In the rows, 100 means zero.
One turn moves every row onto another: examples first, then more rows asked:
lim: 115; 117; 104; 130; 122; 56; 64; 65; 126; 117; 100; 122; 114; 81; 79; 71; 137; 75; 80
nok: 105; 92; 137; 137; 119; 105; 102; 81; 112; 42; 64; 89; 123; 111; 91; 88; 106; 78; 87
labe: 89; 95; 119; 137; 155; 77; 105; 79; 153; 99; 82; 109; 115; 131; 99; 90; 115; 82; 112
nuti: 99; 90; 98; 115; 115; 45; 94; 78; 86; 83; 96; 93; 101; 89; 119; 65; 137; 51; 73
kavag: 92; 116; 77; 139; 139; 68; 95; 100; 132; 88; 90; 112; 111; 75; 90; 110; 107; 79; 50
zigi: 119; 104; 131; 147; 97; 36; 92; 99; 90; 89; 107; 115; 88; 116; 123; 76; 126; 74; 83
gepid: 133; 109; 94; 115; 101; 93; 106; 112; 124; 64; 77; 102; 140; 87; 84; 91; 123; 114; 102
Dira: 115; 115; 112; 124; 112; 71; 61; 75; 120; 84; 95; 55; 99; 105; 87; 118; 114; 101; 72
bur: 91; 94; 101; 139; 144; 71; 93; 98; 140; 54; 119; 121; 129; 126; 88; 61; 126; 79; 67
tupur: 79; 90; 103; 139; 132; 58; 74; 89; 137; 120; 109; 112; 104; 92; 86; 108; 122; 115; 72
bobi: 127; 68; 94; 148; 106; 37; 106; 99; 102; 63; 84; 115; 112; 92; 89; 116; 125; 81; 109
zuli: 111; 90; 98; 117; 112; 69; 76; 106; 112; 120; 87; 125; 80; 105; 104; 54; 109; 112; 98
sof: 99; 108; 111; 99; 134; 62; 93; 96; 117; 70; 69; 109; 148; 110; 94; 102; 108; 115; 125
Musod: 121; 79; 92; 132; 112; 98; 66; 94; 110; 73; 90; 72; 125; 144; 87; 86; 141; 64; 87
rim: 124; 125; 127; 139; 111; 76; 40; 84; 124; 75; 85; 118; 89; 121; 113; 106; 105; 69; 86
vab: 106; 100; 84; 159; 88; 70; 66; 97; 96; 67; 77; 106; 94; 122; 130; 82; 145; 88; 72
bati: 116; 82; 106; 134; 121; 85; 68; 83; 98; 44; 90; 100; 112; 157; 90; 86; 91; 88; 77
vike: 94; 69; 92; 125; 97; 74; 91; 64; 110; 51; 71; 122; 105; 113; 124; 102; 98; 103; 112
ros: 97; 111; 104; 100; 118; 80; 87; 112; 74; 110; 80; 110; 137; 116; 117; 74; 116; 97; 78
lunos: 76; 97; 68; 112; 120; 63; 102; 113; 129; 95; 73; 94; 120; 105; 73; 88; 92; 90; 112

Dira goes to ros
zigi goes to tupur
Now these:
vike goes to rim
gepid goes to Musod
vab goes to lim

One turn moves every row onto another: examples first, then more rows asked:
Mudol: 88; 112; 115; 52; 97; 108; 93; 115; 112; 79; 128; 108; 110; 139; 125; 79; 109; 134; 100; 141
Nimi: 89; 86; 80; 95; 102; 129; 163; 94; 106; 109; 145; 77; 104; 127; 135; 89; 78; 92; 74; 116
gepok: 107; 69; 84; 87; 77; 125; 65; 88; 96; 118; 153; 76; 81; 115; 114; 108; 90; 97; 78; 91
vifo: 103; 74; 97; 86; 72; 95; 91; 79; 127; 93; 143; 117; 96; 120; 160; 98; 112; 82; 77; 111
kili: 112; 100; 104; 89; 109; 80; 101; 121; 127; 108; 113; 124; 139; 105; 131; 99; 105; 101; 119; 114
peki: 115; 80; 109; 83; 94; 137; 103; 107; 76; 118; 133; 77; 113; 108; 112; 124; 97; 97; 100; 57
mafo: 108; 117; 104; 61; 112; 98; 129; 125; 113; 104; 129; 126; 123; 122; 140; 124; 118; 94; 100; 108
nopup: 106; 86; 84; 89; 90; 136; 124; 90; 88; 119; 165; 76; 79; 134; 129; 108; 99; 84; 70; 103
vuzek: 105; 111; 104; 68; 93; 136; 133; 131; 105; 74; 141; 85; 135; 137; 91; 105; 102; 120; 88; 102
Pevu: 112; 114; 113; 60; 114; 101; 130; 126; 105; 109; 130; 121; 126; 123; 140; 123; 120; 96; 104; 109
kar: 96; 69; 110; 101; 122; 112; 87; 106; 103; 142; 103; 67; 96; 87; 126; 95; 88; 130; 94; 112
Zon: 107; 79; 96; 82; 88; 93; 83; 75; 144; 109; 118; 112; 110; 106; 163; 101; 93; 97; 92; 110
Lunen: 88; 72; 123; 91; 96; 129; 94; 98; 121; 88; 105; 66; 124; 107; 116; 67; 81; 142; 88; 123
Gam: 123; 83; 111; 83; 94; 123; 117; 95; 90; 123; 139; 67; 114; 102; 115; 123; 92; 87; 98; 60
naset: 108; 115; 107; 71; 93; 138; 129; 127; 99; 82; 143; 86; 134; 139; 84; 107; 107; 113; 97; 102
mifo: 112; 89; 104; 56; 102; 123; 149; 95; 104; 91; 149; 67; 120; 134; 100; 100; 105; 82; 90; 98
lir: 92; 69; 122; 83; 88; 142; 90; 97; 119; 86; 111; 63; 107; 101; 108; 76; 84; 144; 80; 112
Biluf: 109; 83; 78; 106; 115; 94; 112; 103; 131; 126; 110; 103; 121; 115; 129; 75; 80; 91; 74; 136
Dabog: 110; 68; 85; 106; 87; 119; 126; 87; 150; 121; 133; 80; 108; 93; 127; 93; 86; 96; 62; 115
zelu: 93; 83; 104; 108; 96; 134; 75; 135; 82; 115; 120; 88; 89; 99; 118; 95; 100; 144; 76; 116
Mezo: 120; 72; 107; 89; 108; 121; 98; 120; 71; 123; 124; 79; 112; 116; 118; 119; 103; 104; 103; 60
Kur: 86; 114; 111; 57; 92; 108; 89; 110; 113; 78; 127; 115; 106; 143; 125; 84; 110; 128; 104; 137
veba: 80; 91; 110; 66; 84; 140; 81; 122; 107; 72; 134; 93; 89; 124; 132; 101; 119; 148; 99; 113
Vudu: 82; 65; 114; 99; 100; 133; 122; 101; 125; 91; 112; 70; 126; 110; 115; 63; 79; 136; 90; 124
podof: 113; 79; 97; 78; 83; 90; 101; 74; 138; 101; 129; 116; 99; 114; 165; 98; 101; 87; 82; 105
bunat: 125; 78; 89; 97; 129; 97; 87; 127; 92; 130; 100; 104; 126; 121; 129; 80; 91; 111; 90; 122
bup: 95; 91; 104; 109; 67; 137; 75; 118; 85; 91; 142; 101; 77; 117; 121; 101; 119; 112; 69; 115

Kur goes to vuzek
Vudu goes to Mezo
Lunen goes to peki
Now these:
naset goes to mafo
Gam goes to Zon
nopup goes to Biluf
veba goes to mifo
Dabog goes to kar
bunat goes to bup

One turn moves every row onto another: examples first, then more rows asked:
pobem: 103; 71; 97; 198; 120; 135; 79; 121; 98; 100; 106; 49; 94; 141; 109; 81; 123; 84
Lemag: 95; 79; 159; 192; 131; 107; 97; 110; 132; 104; 65; 38; 111; 108; 106; 69; 100; 90
Rosiv: 109; 102; 134; 130; 94; 107; 101; 102; 121; 89; 86; 50; 63; 110; 94; 81; 74; 80
vunin: 114; 103; 128; 172; 121; 103; 100; 117; 143; 106; 110; 78; 95; 121; 105; 118; 147; 70
Femi: 112; 83; 115; 182; 99; 116; 111; 84; 87; 86; 85; 74; 126; 122; 106; 72; 68; 57
vozaf: 116; 96; 113; 146; 85; 115; 109; 88; 97; 83; 92; 69; 88; 120; 97; 80; 62; 61
tepe: 129; 67; 125; 136; 66; 105; 97; 110; 114; 98; 99; 51; 103; 125; 126; 94; 116; 114
Mut: 120; 59; 91; 173; 102; 150; 94; 132; 98; 83; 98; 61; 105; 128; 104; 90; 115; 82
Seg: 105; 89; 112; 183; 100; 98; 103; 129; 125; 83; 132; 93; 133; 105; 92; 78; 123; 98
Fovo: 99; 77; 123; 188; 80; 94; 87; 114; 139; 85; 88; 71; 109; 144; 102; 116; 53; 73
dupim: 110; 89; 146; 138; 110; 72; 123; 79; 117; 104; 84; 84; 83; 132; 121; 89; 111; 97
kuru: 98; 110; 132; 210; 126; 107; 96; 99; 125; 89; 95; 62; 89; 129; 77; 92; 130; 67
gebof: 115; 91; 123; 150; 133; 98; 110; 105; 132; 106; 117; 90; 78; 131; 125; 114; 131; 80
korep: 85; 81; 117; 175; 80; 85; 80; 127; 138; 91; 87; 74; 98; 141; 98; 101; 50; 84
suvi: 100; 92; 156; 154; 118; 104; 96; 112; 141; 100; 72; 35; 73; 105; 98; 75; 93; 98
fam: 103; 93; 114; 203; 117; 121; 96; 119; 120; 57; 94; 80; 111; 107; 66; 77; 114; 76
gug: 74; 75; 121; 171; 95; 85; 94; 137; 137; 104; 83; 71; 88; 144; 98; 88; 54; 95
ran: 101; 80; 117; 191; 110; 106; 74; 104; 105; 114; 110; 37; 87; 143; 126; 76; 127; 100
Bivit: 115; 71; 127; 130; 103; 86; 123; 99; 110; 74; 83; 103; 107; 111; 112; 76; 94; 106
Nen: 101; 63; 134; 196; 96; 105; 106; 110; 141; 90; 87; 67; 111; 152; 105; 123; 58; 73
Mot: 77; 60; 132; 180; 109; 97; 113; 134; 140; 113; 80; 67; 89; 153; 102; 94; 58; 95
fav: 112; 77; 114; 145; 127; 93; 118; 102; 119; 95; 131; 105; 89; 126; 127; 90; 111; 101
kezin: 113; 77; 131; 160; 85; 90; 82; 100; 114; 115; 106; 38; 92; 137; 132; 84; 122; 115
pitur: 133; 57; 106; 141; 76; 133; 103; 126; 106; 82; 94; 62; 111; 122; 110; 96; 111; 95
Giti: 102; 74; 137; 207; 123; 114; 105; 95; 105; 96; 72; 57; 137; 118; 110; 67; 89; 71
Zoma: 107; 77; 108; 161; 112; 94; 115; 115; 114; 84; 138; 106; 116; 112; 111; 71; 109; 108
Dod: 102; 108; 147; 179; 121; 82; 108; 81; 123; 110; 89; 64; 74; 142; 104; 96; 130; 78
faf: 108; 101; 123; 190; 107; 102; 94; 131; 139; 96; 117; 79; 124; 107; 90; 101; 144; 80
Zeda: 112; 74; 112; 163; 106; 111; 111; 120; 113; 51; 87; 99; 121; 98; 84; 71; 96; 97
koge: 90; 57; 137; 192; 110; 107; 119; 122; 141; 105; 83; 64; 101; 156; 104; 109; 61; 85

Nen goes to Fovo
Seg goes to Zoma
Now these:
Bivit goes to dupim
Lemag goes to Giti
pobem goes to Mut

